In the data rows, zero lies at 4.5, halfway between 4 and 5.
Here are some points, each followed by its number:
c(4, 5, 3, 5, 3, 5, 3, 4, 6, 3, 1, 4, 4, 6, 2, 6, 5, 2, 7, 5, 6, 8, 3, 5) 0
c(3, 3, 3, 5, 4, 6, 8, 4, 6, 2, 4, 5, 4, 2, 6, 6, 2, 1, 6, 4, 4, 7, 7, 2) 1
c(7, 2, 1, 8, 3, 4, 4, 2, 6, 6, 4, 5, 7, 5, 6, 3, 5, 6, 2, 4, 4, 5, 5, 6) 2
c(4, 5, 3, 4, 2, 6, 6, 7, 2, 7, 5, 3, 7, 3, 3, 5, 5, 4, 2, 2, 7, 3, 7, 3) 3
c(8, 2, 2, 7, 3, 6, 4, 1, 6, 4, 3, 5, 1, 3, 4, 4, 4, 3, 4, 6, 5, 6, 5, 5) 4
c(0, 5, 3, 3, 5, 4, 8, 4, 5, 1, 3, 2, 4, 4, 5, 4, 3, 3, 7, 2, 4, 7, 3, 5) 5
c(5, 2, 5, 3, 6, 4, 5, 5, 4, 4, 3, 5, 6, 8, 5, 4, 5, 6, 0, 2, 5, 5, 2, 8) 6
c(7, 5, 5, 5, 5, 4, 5, 3, 1, 7, 4, 5, 4, 6, 4, 5, 5, 8, 0, 5, 7, 2, 3, 5) 7
c(5, 6, 6, 5, 5, 8, 6, 1, 2, 3, 3, 3, 2, 6, 6, 7, 4, 3, 5, 7, 7, 5, 4, 5) 8
c(8, 3, 1, 9, 4, 1, 5, 3, 4, 6, 5, 5, 4, 2, 5, 2, 5, 5, 2, 3, 5, 4, 5, 4) 9
c(8, 5, 4, 5, 4, 4, 4, 3, 3, 6, 4, 5, 2, 5, 0, 5, 5, 6, 0, 5, 5, 5, 3, 6) 10
c(3, 5, 6, 1, 5, 7, 4, 3, 6, 2, 2, 7, 4, 6, 5, 8, 4, 4, 4, 5, 5, 6, 1, 4) 11
c(7, 3, 1, 7, 1, 5, 3, 4, 5, 7, 2, 7, 7, 5, 4, 4, 4, 6, 2, 5, 3, 4, 5, 5) 12
c(4, 7, 5, 0, 2, 7, 5, 3, 6, 3, 4, 6, 4, 4, 4, 5, 2, 5, 4, 6, 5, 4, 2, 2) 13
c(5, 6, 4, 5, 4, 7, 4, 4, 3, 7, 8, 8, 4, 2, 5, 5, 3, 5, 4, 8, 3, 2, 4, 2) 14
c(2, 3, 5, 7, 3, 6, 3, 8, 5, 7, 5, 5, 3, 2, 3, 6, 4, 2, 4, 4, 2, 5, 4, 7) 15
c(2, 4, 1, 7, 4, 5, 6, 8, 5, 3, 4, 5, 5, 4, 5, 4, 1, 3, 8, 3, 3, 6, 6, 6) 16
c(9, 3, 3, 5, 4, 4, 5, 2, 5, 3, 3, 5, 1, 5, 3, 4, 4, 4, 7, 5, 7, 6, 6, 5) 17
c(4, 5, 1, 4, 3, 3, 3, 5, 5, 6, 5, 6, 5, 3, 5, 3, 3, 8, 1, 4, 3, 3, 2, 7) 18
c(6, 2, 4, 2, 4, 5, 5, 1, 6, 2, 3, 8, 3, 3, 6, 6, 4, 4, 7, 4, 5, 7, 5, 3) 19
c(5, 5, 2, 3, 0, 5, 3, 5, 6, 3, 3, 6, 5, 4, 3, 7, 6, 1, 3, 5, 5, 7, 3, 2) 20
c(6, 2, 4, 5, 2, 5, 1, 3, 3, 6, 4, 7, 3, 3, 6, 7, 6, 6, 3, 3, 5, 6, 3, 7) 21
c(3, 5, 4, 2, 3, 5, 4, 4, 6, 3, 2, 5, 7, 6, 3, 7, 6, 4, 7, 4, 7, 9, 4, 3) 22
c(7, 4, 2, 4, 4, 4, 4, 3, 5, 4, 7, 8, 5, 0, 5, 5, 5, 4, 1, 6, 5, 4, 5, 3) 23
c(5, 4, 3, 4, 3, 5, 4, 4, 8, 1, 3, 5, 1, 6, 4, 2, 1, 3, 6, 7, 5, 5, 2, 4) 24
New points follow, each followed by the number of its nearest point above.
c(3, 4, 6, 4, 5, 6, 4, 7, 4, 5, 5, 8, 2, 3, 6, 5, 1, 7, 3, 6, 3, 2, 3, 5) 14
c(4, 5, 1, 4, 3, 4, 4, 3, 6, 1, 5, 6, 3, 1, 3, 6, 5, 2, 3, 5, 3, 7, 2, 5) 20
c(4, 2, 5, 3, 3, 6, 3, 2, 3, 4, 3, 5, 3, 5, 4, 7, 6, 4, 3, 3, 4, 7, 2, 9) 21
c(3, 4, 2, 8, 3, 5, 4, 5, 8, 3, 4, 6, 3, 3, 4, 3, 2, 2, 4, 6, 1, 6, 2, 3) 24
c(1, 7, 6, 3, 5, 6, 5, 6, 5, 2, 4, 5, 4, 6, 4, 7, 2, 5, 3, 6, 3, 4, 2, 9) 11
c(6, 5, 2, 7, 2, 5, 6, 2, 5, 5, 0, 5, 7, 6, 3, 5, 4, 5, 4, 5, 5, 6, 5, 2) 12
c(7, 4, 2, 6, 4, 4, 2, 6, 5, 5, 6, 9, 3, 0, 3, 4, 3, 4, 4, 6, 5, 4, 6, 3) 23
c(6, 4, 4, 5, 0, 4, 3, 8, 3, 7, 5, 7, 4, 1, 5, 6, 5, 7, 3, 3, 5, 4, 6, 6) 21
c(8, 1, 3, 4, 3, 4, 4, 3, 3, 5, 4, 6, 5, 3, 8, 6, 6, 5, 2, 2, 6, 5, 6, 7) 21
c(6, 3, 3, 5, 4, 5, 6, 5, 2, 7, 5, 4, 5, 6, 6, 3, 3, 7, 0, 3, 6, 1, 5, 7) 7
c(6, 3, 4, 5, 3, 5, 4, 5, 3, 8, 4, 5, 5, 6, 5, 4, 3, 8, 1, 4, 6, 1, 4, 7) 7
c(4, 3, 4, 5, 3, 5, 4, 5, 4, 3, 5, 7, 0, 1, 3, 5, 2, 5, 4, 6, 1, 5, 2, 5) 15
c(7, 4, 5, 5, 6, 3, 4, 4, 2, 6, 5, 7, 2, 3, 6, 5, 3, 7, 1, 5, 6, 1, 3, 6) 7
c(3, 4, 5, 6, 1, 5, 5, 3, 5, 4, 3, 2, 2, 3, 5, 7, 5, 2, 6, 3, 4, 8, 5, 7) 0
c(4, 6, 5, 3, 2, 7, 3, 4, 2, 7, 6, 5, 3, 0, 4, 8, 5, 5, 4, 4, 6, 5, 4, 5) 21
c(4, 7, 3, 7, 2, 4, 3, 6, 2, 7, 3, 4, 4, 4, 1, 6, 6, 6, 2, 3, 6, 5, 3, 7) 10
c(5, 7, 2, 6, 5, 7, 5, 3, 4, 5, 4, 3, 7, 6, 6, 7, 5, 1, 5, 6, 8, 5, 6, 4) 8
c(1, 3, 3, 6, 5, 4, 5, 7, 5, 5, 8, 5, 4, 0, 4, 4, 4, 3, 4, 3, 1, 5, 4, 6) 15
c(5, 4, 3, 3, 5, 6, 3, 1, 5, 2, 2, 6, 5, 6, 8, 7, 5, 3, 2, 4, 7, 5, 2, 6) 11
c(4, 3, 4, 7, 3, 5, 5, 5, 6, 3, 2, 7, 3, 2, 5, 6, 4, 1, 7, 4, 3, 7, 6, 2) 1
